[[-8.82  2.08  1.78 -4.03]
 [-1.33 -1.82 -3.09 -5.13]
 [ 4.55 -6.09 -9.00 -2.61]]
->
[-4.03 -3.09 -6.09]

[[ 0.40  6.98]
 [-5.58 -2.39]]
->
[ 6.98 -5.58]

[[ 2.09 -1.64 -2.40]
 [ 5.44 -1.22 -1.63]
 [ 1.67  1.53  2.79]
 [-3.37 -5.24 -3.03]
 [ 7.00  7.26  3.40]]
->
[-2.40 -1.22  1.67]

[[6.84 0.33 6.84 0.00]
 [1.38 0.29 1.38 0.00]]
->
[0.00 1.38]

[[ 7.23 -4.74 -6.70]
 [ 2.05 -2.24 -0.95]
 [ 5.54 -5.77 -4.38]
 [-1.46  0.25 -0.01]]
->
[-6.70 -2.24  5.54]

[[-2.15  2.28 -1.69  6.48 -1.17]
 [-0.65  5.24 -1.70  5.79 -1.55]
 [-1.54  3.89  0.75  6.11 -0.20]]
->
[-1.17  5.79  0.75]

[[-5.58  0.66  2.43]
 [ 1.28 -2.43 -1.18]
 [ 5.59 -0.70 -1.98]
 [-7.63  1.03 -0.51]]
->
[ 2.43 -2.43  5.59]
---
[[5.07 6.66 3.60]
 [5.70 6.77 4.78]
 [6.75 8.37 4.87]]
->
[[5.07 6.66]
 [5.70 6.77]
 [6.75 8.37]]

[[-6.06 -8.56 -5.45  1.75 -2.43]
 [ 7.75 -2.31  8.19 -8.77  0.34]
 [ 3.83 -6.30  0.38 -7.81  0.74]
 [-5.53 -6.96  1.28  5.07 -7.74]]
->
[[-6.06 -8.56]
 [ 7.75 -2.31]
 [ 3.83 -6.30]]

[[ 0.07 -5.95 -1.61  3.72 -2.97]
 [-8.76  5.29 -6.95 -6.02 -5.02]
 [-4.62  1.39 -6.59 -6.12 -6.55]
 [ 4.65 -7.29 -1.42 -1.55  1.54]
 [ 3.26  8.21  5.29  6.66  6.85]]
->
[[ 0.07 -5.95]
 [-8.76  5.29]
 [-4.62  1.39]]

[[-4.41  5.51  5.13 -6.08 -2.23]
 [ 4.06 -2.41 -5.50  5.41  4.95]
 [-1.23 -5.08 -5.33  4.37  5.79]
 [ 2.20 -1.79 -5.27  3.66  6.91]
 [ 3.06  5.67  5.17 -4.54 -1.55]]
->
[[-4.41  5.51]
 [ 4.06 -2.41]
 [-1.23 -5.08]]

[[ 3.77 -4.08  1.92 -2.32  4.98]
 [ 5.43  4.73  5.56  4.62  4.24]
 [ 0.94  6.02  5.09  5.10 -0.72]
 [-3.79  6.65  5.14  4.61 -0.84]]
->
[[ 3.77 -4.08]
 [ 5.43  4.73]
 [ 0.94  6.02]]

[[-4.79 -3.08]
 [-3.98 -5.62]
 [-5.21 -7.46]
 [ 4.90  0.58]
 [-5.54 -5.91]]
->
[[-4.79 -3.08]
 [-3.98 -5.62]
 [-5.21 -7.46]]

[[-4.93  5.50]
 [ 5.90  4.43]
 [ 6.37  5.81]
 [ 5.38 -1.61]
 [ 6.21 -5.39]]
->
[[-4.93  5.50]
 [ 5.90  4.43]
 [ 6.37  5.81]]

[[-1.43 -4.38  8.51  2.88 -3.29]
 [-0.54  5.97 -4.44 -1.65  4.71]
 [-3.20 -1.06  3.50  0.61 -2.08]]
->
[[-1.43 -4.38]
 [-0.54  5.97]
 [-3.20 -1.06]]
---
[[8.01 5.40 5.29]
 [6.69 4.00 3.86]]
->
[8.01 4.00]

[[-3.96  6.66]
 [ 4.20 -6.54]
 [ 4.46 -6.95]]
->
[-3.96 -6.54]

[[ 1.94 -6.36]
 [ 4.81 -0.35]]
->
[ 1.94 -0.35]

[[ 0.08  7.91  7.75 -4.26 -5.75]
 [-4.46  3.33  3.07  2.84 -0.90]
 [-8.44  1.47  1.80  1.02 -1.52]
 [-3.46  5.83  7.20  3.00 -1.21]]
->
[0.08 3.33 1.80 3.00]

[[ 5.34 -1.33 -8.52  4.94 -0.32]
 [-6.03  8.51  1.12  2.84  3.05]
 [-4.04 -0.70  8.68 -5.87 -0.46]
 [-3.85 -1.04  8.70 -5.99 -0.63]]
->
[ 5.34  8.51  8.68 -5.99]

[[ 1.09  5.38]
 [ 2.98  8.62]
 [ 1.80 -6.17]
 [-4.59 -6.98]
 [-1.63 -7.15]]
->
[1.09 8.62]

[[ 3.26  5.54 -2.00]
 [ 3.97  6.59  3.50]]
->
[3.26 6.59]

[[ 4.78  6.34 -7.00]
 [ 6.12  8.16 -6.73]
 [-6.37 -6.84  5.31]
 [-7.84 -0.33  6.32]
 [ 3.47  7.49 -6.84]]
->
[4.78 8.16 5.31]
